500 stands for zero in the data rows.
Here are some points:
[807, 559, 303, 538, 061, 418, 381, 671, 721, 483, 705, 404, 441, 401, 361, 379, 495]
[794, 576, 308, 550, 086, 440, 378, 635, 694, 435, 721, 374, 431, 381, 407, 378, 513]
[765, 563, 310, 546, 136, 442, 401, 668, 614, 408, 684, 362, 422, 358, 406, 377, 497]
[711, 555, 299, 538, 178, 439, 379, 677, 622, 388, 740, 361, 443, 381, 378, 343, 515]
[687, 547, 343, 531, 255, 458, 389, 681, 586, 404, 687, 310, 385, 402, 369, 336, 528]
[637, 587, 372, 540, 289, 494, 371, 682, 570, 356, 735, 286, 410, 389, 376, 335, 543]
[643, 564, 395, 553, 323, 498, 349, 666, 600, 331, 740, 270, 397, 407, 381, 343, 523]
[586, 572, 423, 546, 376, 493, 340, 691, 582, 345, 745, 254, 363, 395, 436, 334, 561]
[558, 581, 403, 544, 392, 485, 319, 695, 621, 269, 762, 265, 382, 416, 392, 343, 551]
[553, 579, 462, 554, 441, 476, 293, 683, 596, 308, 753, 227, 379, 375, 435, 330, 548]
[513, 581, 466, 551, 496, 490, 314, 716, 601, 285, 741, 168, 351, 357, 452, 297, 537]
[459, 558, 449, 567, 529, 516, 332, 707, 598, 261, 755, 132, 353, 378, 443, 354, 529]
[478, 567, 438, 569, 569, 531, 788, 693, 573, 237, 742, 200, 345, 360, 436, 351, 526]
[427, 574, 469, 552, 597, 503, 768, 724, 600, 196, 712, 231, 346, 363, 447, 355, 550]
[386, 589, 439, 606, 643, 506, 780, 716, 600, 191, 753, 242, 328, 375, 434, 336, 526]
[377, 569, 433, 568, 729, 523, 776, 721, 611, 169, 761, 250, 326, 373, 460, 336, 524]
[493, 270, 487, 550, 660, 659, 672, 584, 852, 520, 406, 434, 383, 749, 609, 489, 660]
12 more points follow, each with its number after it:
[444, 275, 462, 567, 629, 680, 698, 569, 781, 559, 429, 432, 376, 756, 583, 516, 679] 0
[445, 246, 459, 538, 644, 664, 687, 585, 747, 598, 433, 458, 367, 743, 640, 453, 701] 1
[427, 268, 470, 568, 599, 679, 662, 578, 683, 564, 428, 495, 345, 714, 599, 480, 697] 2
[460, 275, 430, 577, 587, 703, 694, 579, 639, 577, 436, 495, 372, 743, 617, 498, 754] 3
[431, 261, 458, 599, 561, 665, 690, 592, 646, 633, 386, 488, 331, 758, 628, 487, 722] 4
[404, 258, 437, 632, 538, 665, 693, 597, 640, 657, 415, 517, 338, 746, 601, 471, 753] 5
[439, 254, 460, 664, 532, 671, 658, 621, 617, 683, 441, 496, 318, 705, 665, 490, 716] 6
[435, 254, 450, 691, 511, 686, 678, 594, 600, 672, 417, 520, 345, 731, 605, 466, 752] 7
[435, 261, 474, 661, 481, 698, 692, 581, 624, 671, 429, 601, 341, 734, 643, 472, 756] 8
[434, 240, 449, 709, 473, 713, 695, 585, 641, 682, 405, 582, 330, 735, 649, 491, 745] 9
[469, 254, 429, 729, 438, 717, 646, 587, 654, 684, 421, 582, 306, 736, 620, 469, 213] 10
[434, 276, 409, 710, 448, 718, 701, 596, 602, 740, 376, 620, 292, 692, 656, 463, 217] 11
Which of these numbered points is nearest to each point below by angle, seen from the average point of the first points? Its number follows each.
[501, 692, 372, 585, 467, 553, 470, 384, 399, 498, 346, 657, 634, 526, 677, 420, 447] > 11
[601, 564, 738, 231, 584, 273, 406, 276, 345, 446, 429, 534, 706, 351, 308, 725, 627] > 2
[476, 598, 405, 538, 306, 522, 409, 397, 402, 494, 340, 585, 578, 527, 670, 427, 432] > 11
[449, 635, 344, 590, 324, 538, 420, 376, 438, 509, 363, 601, 586, 550, 664, 469, 492] > 11
[365, 566, 722, 273, 606, 266, 429, 356, 304, 586, 479, 569, 652, 364, 308, 715, 349] > 11
[186, 574, 724, 308, 635, 310, 387, 402, 313, 656, 464, 677, 651, 375, 352, 713, 290] > 11
[276, 567, 707, 290, 668, 280, 391, 350, 311, 595, 503, 675, 640, 334, 323, 742, 356] > 11
[334, 533, 717, 252, 609, 255, 390, 357, 319, 588, 475, 602, 654, 358, 307, 726, 278] > 11
